In the rows, zero is written as 100.
Each path below is one point turned by a fixed rotation once a step. After each direction that follows a path, write how fast that rotation turns it, in deg/step (0 if it stays still).
Each turn is a multiple of 5 degrees from 10 to 175, or 0.
Each row of a path follows its step; steps can be skipped.
Rotation 1:
step 5: 88	100	106	102	101	112	117	100	88	139	98	84	84	107	128	113	123	120	100	103	62	90	122	57	94	109	113	118	86	109	100	129	129	103	96	124	114	92	107	123	64	111	104	75	140	136	53	93	118	96	61	90	97	111	110	108	102	98	83	107	84	118	132	100	95	74	56	91	84	63
step 10: 78	99	63	107	114	94	119	71	112	124	111	50	124	151	81	95	115	126	111	85	105	104	116	88	111	83	109	96	87	111	74	99	113	112	113	88	121	100	132	79	127	124	116	119	136	99	81	135	124	99	88	103	93	63	41	106	106	90	104	82	100	107	97	84	119	84	110	129	98	97
step 11: 99	107	126	79	91	100	85	87	134	106	121	95	119	83	71	102	125	114	64	96	69	96	97	46	99	98	109	124	58	154	73	93	132	91	95	117	87	104	134	85	89	61	108	113	96	112	106	88	90	126	88	80	101	109	127	116	122	98	106	92	78	132	106	122	82	84	96	107	81	84
step 12: 128	86	77	99	127	108	128	95	100	104	93	97	121	66	122	98	85	88	88	127	96	59	106	73	109	117	119	65	111	107	138	69	114	77	110	116	104	95	93	61	105	118	54	84	137	100	93	100	70	124	93	112	104	103	140	102	71	85	90	80	96	104	108	123	125	94	87	90	114	59
step 13: 96	107	94	104	124	87	75	76	97	120	108	118	118	90	77	70	81	94	92	127	88	95	135	102	119	124	83	89	96	85	87	122	107	103	100	105	92	83	57	118	98	120	151	82	87	98	117	67	86	118	109	96	85	85	88	53	57	89	132	60	117	85	96	88	116	83	119	133	127	102
step 17: 79	117	91	75	95	114	127	126	87	130	94	80	146	74	94	119	126	118	59	100	136	93	98	101	84	109	63	88	74	111	59	90	96	94	116	100	84	114	114	100	130	93	98	121	126	106	66	91	98	117	85	92	102	69	144	114	98	64	124	105	101	119	131	113	94	110	101	115	88	90
step 18: 134	118	83	60	138	118	67	120	112	105	96	126	112	88	90	90	106	110	94	97	108	69	125	75	131	125	109	80	134	136	94	100	102	113	87	88	110	109	84	92	87	111	91	98	80	84	103	101	63	97	109	66	103	137	89	82	99	43	89	107	98	124	116	125	108	100	124	75	95	63
step 23: 59	92	92	68	106	101	111	76	89	118	88	82	96	99	104	98	64	117	74	92	126	73	103	121	105	105	74	104	114	121	99	72	101	79	151	108	100	82	100	117	107	77	120	124	117	75	136	103	94	132	121	90	109	132	129	134	122	64	109	96	117	123	88	116	105	111	108	112	112	62
step 25: 95	98	94	105	82	113	72	88	83	106	101	89	107	89	94	87	89	103	143	80	79	98	101	120	106	138	111	118	78	101	91	95	89	101	69	84	93	123	69	98	84	97	113	71	135	65	97	71	94	98	82	126	126	122	62	99	49	71	75	87	74	113	99	70	98	81	97	71	62	80
107	106	105	102	96	97	99	103	96	93	93	107	108	100	100	108	93	103	99	99	103	98	98	95	92	97	98	100	109	103	103	89	105	103	100	103	97	102	99	95	104	99	89	102	97	107	90	97	106	104	97	107	106	94	104	101	97	107	103	102	105	104	97	93	102	95	97	103	98	108 => 145
100	102	104	111	108	97	90	94	98	96	92	88	96	94	105	100	100	105	96	106	101	96	97	103	96	100	101	94	101	97	94	105	99	102	90	92	98	100	97	98	105	104	102	96	91	94	99	97	106	98	108	100	106	98	99	100	95	101	96	101	103	100	89	103	95	96	102	97	96	94 => 65
108	105	103	99	104	107	90	101	104	101	96	102	104	106	94	103	104	100	102	102	100	103	97	101	105	94	99	101	96	104	103	106	92	98	99	103	97	102	103	108	108	108	101	102	106	95	109	96	102	102	102	96	99	93	104	92	95	104	103	89	102	112	103	101	99	100	101	99	93	111 => 155
96	98	95	108	105	110	95	89	100	94	104	104	97	96	102	99	105	91	95	101	100	107	95	94	105	103	98	92	96	102	96	102	102	101	99	106	92	101	96	99	105	96	92	106	100	103	97	103	104	97	105	105	97	104	104	95	102	94	104	101	99	92	103	99	113	95	105	105	92	102 => 20
108	96	88	100	93	104	101	109	97	98	103	98	96	101	98	93	97	94	105	98	101	105	102	102	101	100	96	98	98	91	99	99	104	115	96	97	95	97	97	95	95	100	104	100	95	99	105	94	104	99	102	99	95	104	103	106	97	103	98	94	107	111	94	91	107	102	102	98	96	99 => 65
94	101	99	100	110	100	102	95	92	99	102	103	104	99	98	108	104	105	100	101	100	101	98	98	95	103	111	97	92	90	112	100	101	105	110	99	104	97	92	105	95	100	98	96	91	98	105	103	107	101	96	106	94	107	102	103	101	100	112	98	104	104	100	101	91	100	98	100	96	102 => 45
